Q819: [ 52.1  51.8 -86.3  51.7]
Q700: [ 52.1 -86.3  48.1 -86.4]
Q395: [ 50.7 -86.3  51.7  48.1]
[-86.3  48.1 -86.4]
Q700
[ 52.1 -86.3  48.1]
Q700
gone Q700: [ 48.1  52.1 -86.4]
[-86.3]
gone Q819: [ 51.7  52.1 -86.3]
[51.8]
gone Q395: [-86.3  50.7  51.7]
[48.1]
[ 50.7 -86.3]
Q395
gone Q819: [ 52.1 -86.3  51.8]
[51.7]

Q48: [-45.8  -7.3 -31.4  39.1  43.5  -5.4   7.0  21.3  -4.0 -39.9  43.7   2.1
 -34.4   9.8  33.8  45.0  85.9  37.8 -23.0  19.6  65.1  38.3   1.1   3.8
   7.6 -16.2  55.9  38.0 -39.3  46.0 -61.5   3.6  13.1 -25.2 -44.4 -75.8
  81.4 -16.9 -42.8 -16.3 -18.0   4.3  27.5 -50.5   4.3  21.7 -30.9  -3.6
 -34.6  15.0 -26.6  28.5]
Q69: [-45.8  -7.3 -31.4  39.1  43.5  -5.4   7.0  21.3  -4.0 -39.9  43.7   2.1
 -34.4   9.8  33.8  45.0  85.9  37.8 -23.0  19.6  65.1  38.3   1.1   3.8
   7.6 -16.2  55.9  38.0 -39.3  46.0 -61.5   3.6  13.1 -25.2 -44.4  54.5
  -4.0   2.5 -42.8 -28.9 -19.3   3.0  25.0 -52.4  14.6  10.4 -44.8   3.4
 -34.0  31.2 -33.6  23.9]
Q130: [ 20.5 -63.2  47.1 -15.0  26.0  -7.5  15.5 -20.6 -42.9 -14.7  66.6   2.8
 -48.0  18.5  -6.5  23.7   9.8 -14.6 -35.4   6.4  64.9 -13.3  32.5 -14.2
  61.4 -14.4 -27.8  -1.6   7.2  73.4   7.7  10.2 -19.3  67.8  41.5 -75.8
  81.4 -16.9  20.8 -19.1  -5.9   7.3  57.2  19.1  54.9   9.7  16.1   7.8
  12.5  -4.4   1.4 -28.0]
[ 20.5 -63.2  47.1 -15.0  26.0  -7.5  15.5 -20.6 -42.9 -14.7  66.6   2.8
 -48.0  18.5  -6.5  23.7   9.8 -14.6 -35.4   6.4  64.9 -13.3  32.5 -14.2
  61.4 -14.4 -27.8  -1.6   7.2  73.4   7.7  10.2 -19.3  67.8  41.5 -75.8
  81.4 -16.9  20.8 -19.1  -5.9   7.3  57.2  19.1  54.9   9.7  16.1   7.8
  12.5  -4.4   1.4 -28.0]
Q130
[-45.8  -7.3 -31.4  39.1  43.5  -5.4   7.0  21.3  -4.0 -39.9  43.7   2.1
 -34.4   9.8  33.8  45.0  85.9  37.8 -23.0  19.6  65.1  38.3   1.1   3.8
   7.6 -16.2  55.9  38.0 -39.3  46.0 -61.5   3.6  13.1 -25.2 -44.4 -75.8
  81.4 -16.9 -42.8 -16.3 -18.0   4.3  27.5 -50.5   4.3  21.7 -30.9  -3.6
 -34.6  15.0 -26.6  28.5]
Q48
gone Q48: [-34.4   1.1   7.6  21.3  -3.6  33.8 -23.0 -26.6  13.1 -34.6  43.7 -18.0
  38.0  37.8  65.1  15.0 -16.3  43.5 -39.9  46.0  -4.0  -7.3  21.7 -42.8
 -30.9  19.6 -31.4 -45.8 -39.3 -61.5   4.3  45.0 -75.8  55.9 -44.4   7.0
   3.6  38.3  39.1   9.8 -16.2 -25.2 -16.9  28.5  27.5   4.3  81.4  -5.4
 -50.5   2.1   3.8]
[85.9]

